(in the rows, 128 means zero)
One turn moves each row of this set onto another row. After a few examples, where does it send each row asked below?
k_319: [135 134 202 127 131 119  99 117 128 116 118 123 121 105 119 117 135 145
 122 120 129 121 136 135 139 128 113 135 126 154 111 101]
k_170: [138 129 153 126 131 127  92 102 130 118 122 110 108 103 115 105 149 136
 136 140 103 129 158 154 113 150  97 136 141 140 114 110]
k_797: [136 100 136 137 138 102 108 102 126 102 138 120 113  95 133 102 126 144
 120 133 142 116 154 111 124 154 114 135 110 185 137  98]
k_39: [ 79 125 106 136 135 117  87 134 137 109 139 157 112 101 119 124 138 147
 115 120 128 118 122 129 127 140 136 136 113 134 133 110]
k_689: [118 125 159 139 110 111 107 126 116  80 119 138 104 109 117 133 124 160
 102 135 133 111 141 131 124 115 102 121 134 167 115  88]
k_361: [119 140 146 139 136 113 118 137 121 122 146 132 137  94 105 117 140 142
  94 140 123 134 162 119 146 156 103 119 111 158 122 124]
k_162: [114 125 158 145 127 127  95 131 139 122 127 176  90 102 105 117 130 140
 120 137 133 108 129 134 112 140 112 131 153 181 130  89]
k_264: [105 139 139 122 129 105  99 144 141 140 129 122 128 112  94 137 129 150
 130 133 135 130 116 124 130 155 105 139 101 143 114  72]
k_296: [131  91 148 148 129  96  82 134 145 121 126 156 129 109 109 105 102 153
 131 115 133 114 139 118 119 153 109 126 123 158 125  81]
k_509: [126 115 138 143 125 112  98 138 143 132 144 101  70 102 110 125 135 152
 115 126 124 125 167 134 128 151 112 129 130 141 145 100]
k_112: [129 128 133 136 130  85  99 144 108 108 143 132 106  83  95 117 131 161
 107 133 115 125 162 151 120 140 101 121 134 152 125  93]
k_372: [137 127 151 141 106 104 114 124 161 127 108 155 114 119 133 109 137 154
 115 124 135 120 116 141 129 143  89 129 130 159 112 114]
k_205: [111  92 136 135 116 130 104 103 141  99 143 153 114 107 134 130 157 140
 131 146 117 115 135 128 116 154  98 158 128 149 147 108]
k_35: [135 139 144 161 134 114  96 139 156 133 162 131 130 101 111  97 136 135
 103 147 141 103 137 134 142 164 139 136 113 150 136 106]
k_180: [ 96 151 136 136 106 129  72 130 139 125 151 135 112 120 102 131 130 131
 127 129  95 116 124 144 124 139 117 130 123 136 128  87]
k_346: [ 96 108 119 140 131 121  84 135 157 114 136 106 120 105 127 115 131 137
 112 158 105 126 135 144 120 154 142 128 114 142 132 120]
k_557: [141 125 153 148 101 115  83 158 130 118 126 170 144 101 119 120 136 143
 114 139 127 106 125 128 120 136 130 135 126 144 105 101]
k_290: [136 143 160 134 128 127  97  93 140 118 102 126  99 119 117 127 132 146
 125 146 126 109 129 126 120 136 106 127 121 169  95  95]
k_151: [144 146 141 123 149 102  85 130 130 142 116 118 107 101  94 115 133 142
 139 135 111 119 148 142 114 158 113 125 120 151 109  92]
k_999: [ 96 124 146 114 128 131  79 133 139 108 128 103 104 101 100 126 138 146
 143 143 128 117 153 128 118 145 129 160 124 164 145 100]
k_817: [131 143 132 149 135 123 107 134 133  99 122 142 118  95 111 113 122 132
 111 152 129 118 163 155 124 127 124 130 119 176 154  88]
k_853: [121  96 141 145 139 128  98 137 145 117 137 136 137 140 116 134 120 142
 119 137 129 112 122 107 131 152 122 128 112 128 113 127]
k_765: [105 114 142 150 125 108  98 130 134 121 146 153 132 109 123 137 151 154
 115 119 152 105 124 104 129 154 109 149 116 146 104 127]
k_138: [122 155 144 151 118 116  96 117 121 119 161 156 137  98 102 114 153 144
 111 116 135 119 134 132 112 139 103 133  96 139 118 101]
k_220: [127 104 152 147 131 115  96 138 143 113 132 101 150 115 132 133 143 140
 122 145 134 111 136 115 116 163 125 137 108 147 113 133]
k_581: [149 136 147 120 140 117 104 131 155 113 116 103 113 113 111 102 130 148
 129 109 143 118 137 121 107 160 105 125 124 149 137 116]
k_669: [112  91 173 134 138 121 100 140 139 112 145 151 128  96 110 115 133 134
 115 127 129 114 143 141 120 145 140 132 125 137 160 108]
k_281: [127 142 121 132 117 117  86 146 124 109 141 123 103 102 117 110 132 155
 139 131 116 121 146 148 114 132 100 129 142 129 120  69]
k_406: [136 127 113 167 129 106  99  93 135 124 116 153 126 101 113 116 127 145
 118 130 124 104 142 137 138 163 131 122 138 150 134  91]
k_154: [152 117 150 141 114  97  91 140 150 119 136 117 113 103  98 135 116 130
 125 156 121 117 158 142 127 156 100 157 118 167 126  84]
k_555: [ 79  97 120 136 142 110 106 155 136 114 137 121 119 106 117 122 145 133
 122 127 129 108 115 138 134 154 122 131 109 146 136 104]
k_340: [138 118 160 120 118 111  90 114 150 106 137 128 132  84 111  99 131 155
 112 156 137 113 124 128  99 141 119 149 115 165 127 129]
k_139: [112 127 122 143 117 121 107  91 131 119 127 121 100 102 114 126 143 140
 118 155 127 108 102 127  92 140 105 127 117 134 123 101]
k_204: [131 153 156 147 116 107 105 126 129 111 150 138 108  88 123 112 134 172
 107 129 139 115 128 131 142 121 104 130 124 150 113  77]
k_521: [108 105 162 136 117 126 101 146 114 107 126 130 112 117 117 123 123 119
 109 140 111 107 139 126 108 128 109 108 140 143 122 126]
k_109: [117 115 188 122 111 119  98 143 128 122 162 121 142 115 117 127 140 139
 121 131 138 118 140 135 104 142 100 128 116 164 111 104]
k_76: [130 126 132 155 113 107 118 135 123 114 113 147 100 109 138 139 146 147
 117 118 125 126 145 144 135 123 121 123 118 134 144  88]
k_398: [129 135 121 145 117 129  89 144 151 110 139 130 130 135 133 125 139 128
 143 142 132 100 121 116 132 159 108 157 116 151 131  83]
k_126: [113 104 136 137 125 109  90 124 128 124 119 118 102 125 131 128 118 123
 132 132 129 101 145 136 146 154 135 133 146 177 133  80]
k_463: [119 139 147 125 117 137 105 103 131 105 154  98 126 103 128 132 148 135
 119 152 104 121 138 142 110 148 120 119 124 160 139 112]
k_827: [111 101 121 150 145 108 108 124 146 120 148 118 118 108 121 105 135 137
 132 155 121 115 125 124 121 153 120 127  91 138 127 135]
k_145: [104 106 118 148 138 128 113 123 135 111 139 141 130 112 118 136 151 150
  87 127 135 110 117 122 148 163 116 133 124 142 121 116]
k_3: [113 142 118 162 111 131  88 131 121 122 136 147 106  93 113 136 167 145
 120 147 116 115 161 129 142 153 129 148 128 150 123  95]
k_952: [165 130 152 137 131 114 105 110 128 105 126 146 111  93 101 139 145 136
 136 131 133 109 128 109 104 165 114 147 129 160 129  91]

k_204 -> k_281
k_264 -> k_139
k_145 -> k_555
Where do these go?
k_162 -> k_817
k_509 -> k_581
k_151 -> k_290
k_138 -> k_180
k_557 -> k_3
k_126 -> k_797
k_398 -> k_205
k_765 -> k_39

One turn moves each row of this set onto another row. After a few examples, where does it send each row asked below?
k_424: [128 161 137 147 130 112 130 124  96 145 134 149 108 111 124 138 122 165
 140 140 122 153 129 127 118 126 124 149 132 121 137 128 120 130 149]
k_735: [113 120 149 118 142 119 134 132 160 123 111 141 121 137 108 118 117 138
 127 126 110 129 145 125 134 134 126 118 148 122 156 145 119 133  94]
k_922: [141 120 121 122 129 113 117 115 110 154 156 123 110 129 125 127  89 136
 125 118  99 137 145 108 132 145 117 139 134 139 143 134  99 142 130]
k_929: [127 150 138 124 113 141 128 111  85 130 125 134 148 140 138 133 131 129
 129 134 115 125 110  98 130 125 129 130 136 101 118 124 117 122 131]
k_699: [118 124 134 125 128 106 133  96 113 124 121 135 145 136 109 130 129 142
 108 143 115 122 105 127 139 135 121 130 138  89 156 111 108 142 117]
k_227: [128 131 134 139 135 134 131 140 141 128 112 131 135 131 120 136 135 133
 143 135 112 129  78  96 138 124 131 133 134 150 147 142 124 132 112]
k_160: [133 122 132 118 123 101 132 120 108 156 127 100 130 104 138 127 107 148
 139 141 113 128 144  98 143 127 108 141 124 104 152 118 110 124 134]
k_546: [146 125 150 102 124 116 132 147 146 140 137 131 119 133 107 132 140 114
 111 114 129 114 102 124 135 119 138 128 131 145 151 125 134 117 135]
k_106: [134 136 134 129 138 125 130 114 179 125 115 129 116 138 126 125 134 132
 136 157 126 136 112 102 142 132 126 133 139 112 139 133 102 131 118]
k_860: [122 106 137 125 117 122 127 128 150 110 141 145  94 151 113 151 121 120
 138 129 128 133 129 136 132 109 127 134 138 157 155 124 133 127 127]
k_838: [135 127 133 124 105 109 129 131 124 138 134 124 119 112 102 151 166 139
 109 146 139 135 134 139 142 135 130 111 140 121 131 140 139 133 125]
k_396: [139 131 137 142 107 111 123 119 109 136 117 139  92 137 142 135 146 134
 137 140 119 126 163 138 128 143 136 133 141 115 115 118 147 123 125]
k_533: [135 128 159 146 139 114 132 126 112 139 163 147 105 127 143 131 114 124
 125 144 120 146 135 122 129 137 124 146 134 110 161 112 155 141 138]
k_967: [133 129 145 142 134 125 132 113 150 124 114 141  95 151 109 146 116 124
 134 129 126 123 128 125 133 125 139 108 166 108 155 109 138 125 112]
k_477: [135 130 146 122 120 124 129 130 139 121 117  94 116 111 149 149 151 161
 128 146 134 130 143 107 127 120 116 130 135 116 137 126 135 133 133]
k_104: [126  98 148 123 126 156 123 124 125 137 134 116 111 124 130 132 119 127
 140 143 114 135 131 135 133 135 124 138 136  94 166  97 121 139 104]
k_574: [116 141 129 143 124 100 147 131 135 129 144 153 110 116 149 148 120 157
 151 125 107 130 125 142 132 141 115 130 127 117 162 128 124 131 111]
k_181: [134 140 148 150 113 120 141 125 102 131 112 155 132 138 123 113 143 127
 139 154 136 114 110 135 138 137 124 139 136 114 135 156 135 124 147]
k_930: [130 122 127 130 127 141 133 134 118 123 151 143  94 125 131 144 129 133
 121 130 126 135  95 103 124 145 128 126 129 134 145  87 133 135 135]
k_95: [128 142 136 144 106 121 127 129  94 133 102 123 133 129 139 134 132 132
 134 154 108 120 121 163 127 112 136 138 136 116 140 138 128 136 136]
k_848: [135 118 120 139 129 113 120 137  89 135 131 145 130 138 114 100 101 137
 145 143 108 113 112 111 121 138 131 116 144 108 138 148 129 131 137]
k_711: [119 104 127 114 121  96 112 136 120 126 117 123 129 124 142 120 112 140
 125 129 143 115 149 113 118 118 114 133 114 122 161 131 137 129 105]
k_21: [118 131 148 118 135 130 141 113 143 123 124 122 118 145 113 131 128 125
 148 146 121 116 112 112 155 127 132 114 164 148 120 153 116 126 122]
k_33: [140 107 132 131 110 136 123 119 140 131 134 128 134 124 137 123 118 131
 137 130 109 129  97 138 134 126 135 130 134 152 134 116  79 135 132]
k_9: [107 123 135 113 132 112 138 118 100 125 133 130 138 105 124 130  99 122
 108 146 118 138 134  98 141 121 133 128 142 138 121 131  96 137 116]
k_352: [154 142 144 139 122 141 118 122 129 146 125 134 131 157 116 123 121 106
 142 134 122 143 129  99 154 118 140 118 153 115 124 135 132 136 135]
k_794: [123  86 136 127 115 103 136 125 141 115 126 124 120 130 128 135 124 133
 146 136 131  97 143 136 127 123 125 105 142 103 153 111 128 133 119]
k_663: [131 118 115 140 105 135 116 124 117 129 150 126 115 146 108 137 101 112
 141 122 122 142 127 118 127 127 143 135 126 152 149 127 103 137 148]
k_745: [131 108 131 150 130 138 129 139  95 139 138 122 145 134 122 123  98 139
 140 121 101 146 134 128 131 123 115 141 136 142 157 120  99 128 133]
k_420: [141 162 144 136 142 141 127 136 115 133 123 148 100 107 144 121 125 142
 135 121 135 114 136 116 129 133 117 147 142 123 134 131 140 133 147]
k_749: [134 128 163 138 113 108 135 128 123 146 143 149 117 128 111 128 130 135
 151 149 123 147 160 137 123 131 145 132 149 122 107 143 124 128 131]
k_93: [155 111 145 112 123  98 125 134 138 140 112 125 103 102 150 142 114 138
 137 126 127 114 139 124 122 128 125 118 144 122 170 117 135 120 115]
k_351: [138 122 138 124  96 125 125 134 103 123 134 130 101 126 131 141 137 128
 120 148 127 130 133 145 129 153 120 122 139 141 165 138 157 127 110]
k_755: [130 126 135 132 125 114 124 127 101 136 157 143 151 135 139 153 104 128
 124 143 143 135 141 147 118 124 122 136 140 134 166 141 125 137 133]
k_517: [128 111 126 118 129 112 127 143 109 139 133 104  99 110 125 130  91 112
 150 132 121 100 134  99 126 114 128 142 129 133 153 126 128 129 125]
k_105: [121 146 152 116 126 119 137 114 115 148 126 123 138 124 128 107 154 148
 128 127 133 119 117 106 145 125 110 119 131 111 127 141 114 107 141]
k_117: [121 100 141 113 111  99 133 128 106 152 149 136 114 129 113 133 143 116
 119 130 117 131 138  95 149 141 129 132 117 123 136 143 137 126 111]
k_246: [134 127 135 122 141 123 124 117 137 146 112 123 111 134 135 132  82 131
 144 139 129 131 123 106 131 139 126 133 135  88 152 113  95 125 127]
k_324: [139 132 137 159 141 111 132 111 106 132 142 143 121 127 119 142 103 121
 139 143 107 156 125 116 132 122 142 139 153 106 133  98 126 119 132]
k_736: [139 119 141 156 109 115 123 103 129 136 119 115 105 120 114 131 156 131
 138 125 105 106 125 111 127 144 122 129 138 147 114 128 127 135 128]
k_266: [129 109 119 120 116 115 124 133 112 134 109 111 148 120 124 106 140 140
 125 138 131 126 136 101 139 126 128 136 123 160 146 139 104 133 116]
k_5: [133 110 135 124 119 128 127 136 105 120 144 139 139 140 132 128 139 128
 130 133 128 143 105 128 135 137 125 128 135 176 138 151 116 125 129]

k_420 -> k_95
k_246 -> k_266
k_838 -> k_533
Where do these go?
k_104 -> k_9
k_735 -> k_517
k_93 -> k_745
k_930 -> k_699
k_477 -> k_755
k_105 -> k_351
k_736 -> k_574
k_396 -> k_424
k_794 -> k_922
k_160 -> k_5
k_663 -> k_106

